(in the rows, 128 means zero)
Rotation paths and how fast each direction turns (deg/step):
Each turn is a multiple of 5 degrees from 10 to 175, or 0.
Each row of a path follows its step; steps can be skipped.
Path 1:
step 1: [134 125 133 130 127 132 133 116 126 138 132 129 130 134 129 130 123 118
 122 132 130 130 127 137 119 137 123 127 128 124 120 133 116 131 127 139
 124 131 136 121 127 135 124 129 139 119 119 124 123 123 147]
step 2: [129 130 124 136 137 124 120 139 141 139 130 119 120 133 133 133 121 131
 121 121 136 137 126 139 129 133 118 129 124 128 125 130 126 129 125 124
 136 121 132 126 129 141 130 140 128 123 125 126 131 115 126]
step 7: [133 128 123 134 129 124 120 127 126 131 131 127 120 132 114 132 123 124
 127 129 121 140 129 145 125 134 124 128 119 111 115 124 126 139 130 130
 133 125 128 136 128 128 130 116 133 125 125 126 119 120 130]
step 8: [131 128 126 129 144 119 120 129 121 135 128 111 127 134 132 126 122 130
 131 129 137 129 139 130 133 128 116 126 124 128 131 123 133 129 115 132
 130 129 117 122 120 128 121 125 131 127 135 127 121 117 136]
step 13: [130 123 125 128 130 126 133 124 114 129 134 128 134 135 125 130 127 127
 122 129 138 125 135 130 136 129 125 133 118 109 128 134 134 137 122 131
 132 132 135 119 125 128 136 121 131 114 117 131 120 120 133]
step 14: [145 131 128 130 137 124 124 123 130 145 133 121 133 131 136 127 121 121
 126 140 134 130 132 131 125 134 113 136 124 128 129 133 123 130 134 129
 122 129 129 132 116 132 136 139 126 126 129 137 132 126 131]
step 22: [121 138 134 124 137 126 118 132 123 137 128 131 127 133 135 126 118 127
 119 132 138 124 132 123 123 126 118 131 126 121 126 135 126 132 124 136
 125 120 129 134 125 138 133 114 126 120 114 138 126 133 130]
step 24: [132 125 124 123 129 127 117 124 129 127 126 132 131 134 113 121 118 123
 128 120 131 141 125 141 127 140 118 121 138 125 124 127 136 128 129 122
 135 135 130 133 136 126 138 143 130 128 124 131 128 126 130]
Directions:
[130 127 128 127 127 128 126 128 130 127 132 131 128 130 128 130 126 131
 126 124 127 129 123 132 128 126 127 127 126 131 129 125 126 129 127 128
 128 128 127 130 131 128 127 126 128 128 131 129 128 124 127]  80
[128 126 128 126 130 129 131 129 125 127 129 130 128 126 128 128 130 130
 127 127 126 130 128 129 124 132 127 126 127 127 126 127 125 129 133 128
 128 128 128 126 127 126 125 128 126 126 128 124 129 128 127]  130
[129 129 129 129 129 129 129 131 128 125 129 126 129 129 124 127 127 130
 131 128 126 131 127 129 128 130 130 127 127 126 125 131 128 127 125 128
 129 125 127 131 127 129 128 131 127 133 129 128 129 128 128]  85
[129 127 131 126 129 124 127 125 131 127 131 126 128 126 127 131 126 128
 132 128 128 127 131 131 128 129 126 129 127 129 127 125 128 127 130 127
 129 128 129 124 127 129 127 130 130 130 130 129 129 130 129]  115
[126 129 131 126 128 130 129 129 130 128 129 128 126 128 127 127 129 128
 126 127 131 127 129 129 129 127 128 130 127 132 126 127 130 127 129 133
 129 128 125 130 128 125 126 128 125 130 124 130 130 131 126]  60
Path 2:
step 5: [125 130 126 128 122 122 120 142 137 132 128 126 127 122 123 134 133 130
 133 129 134 131 127 125 138 131 128 128 124 124 125 115 137 130 127 140
 129 130 141 136 127 141 126 127 121 131 123 124 130 129 142]
step 6: [128 130 132 121 119 119 127 128 133 134 135 132 127 123 130 141 132 118
 120 132 123 131 123 131 135 125 120 141 130 125 129 124 123 131 124 115
 122 135 131 129 130 130 128 125 120 122 135 136 121 127 140]
step 10: [135 122 119 126 113 125 127 130 134 124 125 131 131 125 129 133 120 119
 124 124 128 126 123 116 126 126 124 137 128 138 120 132 135 135 121 129
 129 135 120 137 127 137 130 125 137 125 114 129 127 127 134]
step 12: [134 132 128 115 123 126 138 127 131 126 131 126 131 128 127 130 132 128
 125 126 125 127 136 130 125 121 126 119 128 118 123 116 129 137 115 122
 129 136 129 120 124 137 133 120 122 119 132 120 136 123 139]
step 13: [121 125 132 120 128 120 134 131 141 140 118 131 125 128 127 129 129 133
 137 126 118 124 120 124 136 132 121 134 127 122 124 121 136 131 131 123
 141 131 131 123 123 142 128 124 131 132 126 126 124 124 128]
step 19: [132 123 141 120 120 127 130 138 129 137 128 128 132 122 127 132 122 121
 121 126 127 121 116 131 132 125 129 130 139 133 115 122 131 136 130 125
 127 125 132 120 122 131 122 126 142 123 134 129 123 125 131]
step 20: [136 125 119 110 115 130 130 126 124 118 121 125 124 125 122 129 120 125
 132 130 128 120 123 127 135 140 124 123 125 125 116 128 122 136 125 122
 128 132 128 135 127 135 130 120 130 128 128 121 130 126 129]
step 23: [126 126 138 117 123 118 122 120 130 132 119 136 132 125 133 138 131 137
 131 124 127 136 121 119 133 129 124 127 123 136 126 116 128 132 122 132
 132 132 130 133 124 130 122 126 133 125 116 129 129 134 138]
Directions:
[129 126 128 128 125 128 131 128 127 127 129 126 128 125 130 129 125 130
 126 129 130 128 130 128 129 131 131 132 131 129 126 130 127 129 127 130
 126 130 129 126 128 129 125 130 127 129 129 129 128 128 124]  35
[129 128 126 127 130 128 125 129 125 127 126 125 129 124 128 130 131 131
 133 128 131 128 128 128 132 132 127 125 128 130 127 129 126 126 127 128
 128 126 130 129 126 129 127 128 130 128 126 130 127 128 129]  120
[128 126 127 126 130 130 130 130 124 128 125 125 127 133 126 128 126 128
 129 127 130 130 126 129 127 129 128 131 127 130 129 132 129 128 132 127
 126 128 129 129 129 129 130 127 129 127 127 128 131 129 129]  60
[127 124 129 129 128 127 131 129 131 131 127 129 128 128 125 127 131 132
 128 130 128 130 128 131 127 126 129 128 129 126 127 127 126 130 129 128
 128 126 126 130 126 130 127 133 129 127 122 128 129 127 127]  80
[127 129 128 126 126 125 131 126 128 126 125 130 127 127 128 126 128 128
 130 128 126 126 126 129 132 127 130 129 126 128 131 130 124 124 128 126
 128 128 128 130 130 129 129 132 129 130 131 128 127 128 129]  155
[126 128 129 127 131 126 128 129 126 132 129 126 129 127 129 130 130 124
 125 129 127 127 126 130 129 129 126 129 131 128 130 129 130 125 127 126
 126 127 131 127 129 126 127 130 130 128 128 129 128 126 124]  140
Path 3:
step 0: [136 135 134 123 124 119 127 136 127 117 130 133 130 128 124 131 118 132
 124 131 125 132 117 131 128 144 132 125 137 118 123 128 134 124 125 137
 130 124 126 122 133 131 126 123 120 119 125 143 126 132 134]
step 9: [129 123 139 137 126 139 119 119 125 132 121 123 139 133 129 125 132 131
 133 133 131 129 125 131 132 142 127 129 134 123 134 135 132 131 127 134
 132 127 130 131 132 138 124 127 127 138 117 137 111 131 133]
step 11: [140 138 139 119 127 131 121 122 126 121 125 126 131 136 124 126 119 126
 125 131 130 137 125 130 139 133 122 123 138 124 126 134 140 128 143 122
 133 124 132 127 132 132 124 119 129 133 123 134 129 134 136]
step 12: [133 130 150 131 119 125 131 121 125 127 130 130 132 123 134 131 127 130
 124 126 134 130 130 123 133 139 126 128 130 118 127 136 122 132 125 137
 129 122 133 133 138 140 133 123 119 128 124 131 119 122 139]
step 16: [141 124 134 127 128 131 119 128 118 131 137 127 125 122 130 124 123 122
 136 126 131 131 122 123 138 133 143 132 127 122 132 131 133 134 136 129
 124 134 133 117 123 129 116 122 128 134 128 140 132 135 136]
step 18: [136 127 139 127 127 127 136 124 121 124 133 134 132 124 126 136 122 137
 139 128 129 131 130 135 130 144 139 126 131 111 126 131 131 128 126 126
 127 121 136 122 125 129 131 127 121 120 135 140 130 128 133]
step 21: [139 124 129 122 129 138 134 132 127 134 132 127 138 128 120 120 125 143
 131 127 127 131 138 133 124 141 137 132 137 119 134 136 133 129 136 129
 125 124 121 127 120 136 124 124 125 133 128 138 127 128 135]
step 24: [134 131 141 130 123 141 133 124 130 121 140 123 130 135 125 126 127 131
 135 127 141 133 127 128 131 138 134 134 137 123 125 135 134 122 123 135
 129 135 122 128 123 138 127 123 125 128 130 138 132 135 139]
Directions:
[130 128 130 127 129 127 129 128 125 127 127 128 128 132 123 130 124 128
 125 128 131 130 129 129 127 126 125 127 126 128 128 130 128 129 129 129
 129 130 129 126 129 126 128 129 133 130 129 127 128 126 125]  120
[124 128 130 129 133 127 124 129 128 130 127 128 128 125 128 129 128 130
 128 127 129 129 126 127 124 127 126 129 127 126 128 126 127 131 127 131
 131 126 129 128 127 130 133 127 128 127 128 129 130 127 130]  140
[129 127 128 130 129 127 130 128 124 129 132 127 128 130 126 128 127 128
 130 124 130 126 129 126 127 127 128 131 132 130 129 124 130 129 129 126
 128 128 126 125 126 128 128 125 125 128 131 128 130 128 128]  130
[127 129 129 128 127 129 130 129 129 131 132 127 128 128 127 127 129 127
 129 127 127 129 129 127 128 125 127 126 127 127 129 128 129 129 126 132
 127 132 127 128 129 126 126 130 128 128 128 125 131 130 135]  40
Path 4:
step 1: [140 130 126 136 121 118 132 127 127 139 129 138 135 142 124 126 130 124
 130 137 116 119 129 125 119 132 130 134 136 130 129 141 138 134 123 129
 119 127 126 120 122 138 127 128 122 128 134 126 128 131 130]
step 6: [127 113 133 137 129 126 133 129 131 119 123 113 135 122 128 120 124 135
 127 125 125 132 124 126 132 130 131 127 136 132 141 124 129 130 118 132
 132 119 129 138 119 121 126 123 131 138 121 120 116 126 121]
step 10: [128 132 130 126 128 123 125 128 140 112 136 120 134 125 121 123 128 136
 127 122 132 132 121 129 123 125 132 133 133 140 135 121 124 132 127 141
 111 135 131 137 129 133 126 128 116 134 134 122 133 131 127]
step 13: [127 121 131 137 130 119 130 121 132 129 126 147 129 127 129 126 138 128
 134 113 135 132 130 129 121 137 116 121 119 133 121 135 128 126 129 137
 126 128 128 132 133 130 138 127 127 133 118 135 128 125 136]
step 14: [130 124 114 130 129 129 129 124 129 124 134 131 134 132 126 130 128 140
 124 130 125 127 123 120 133 123 138 138 132 134 132 126 124 122 115 140
 135 144 134 128 125 127 130 137 121 112 128 132 130 126 134]
step 15: [118 123 131 119 124 135 127 139 134 135 124 123 139 123 130 135 127 118
 130 135 120 135 123 132 125 128 124 119 131 128 124 117 128 130 142 131
 127 130 128 128 129 122 126 130 137 111 130 135 121 120 125]
step 16: [119 128 138 127 132 122 122 125 121 128 133 130 120 124 133 126 138 121
 131 135 124 128 125 127 124 125 136 130 131 137 126 132 127 134 138 130
 126 129 125 126 132 143 136 131 129 129 129 109 135 146 125]
step 20: [125 135 127 133 120 126 127 119 120 129 141 134 117 134 129 132 136 123
 123 139 128 119 129 115 125 128 137 141 131 126 118 127 130 139 124 124
 127 123 136 130 129 119 132 136 132 122 127 120 134 122 129]
Directions:
[128 125 128 126 130 127 127 129 129 131 127 128 127 127 127 128 129 128
 126 129 132 128 128 129 125 128 128 130 126 133 127 127 129 127 129 131
 128 130 129 128 129 131 132 128 128 122 127 130 126 130 128]  20
[128 128 128 129 128 131 127 126 130 126 131 127 126 127 129 124 132 127
 127 127 128 129 128 127 126 132 131 129 128 127 129 129 129 126 128 129
 126 124 127 130 131 128 131 131 125 128 126 127 128 127 128]  110
[127 128 131 129 128 126 129 127 125 125 130 131 129 130 130 127 127 127
 130 130 131 125 131 127 129 130 126 128 129 129 127 131 129 128 129 128
 126 128 129 133 123 130 128 127 128 127 126 128 126 129 127]  95
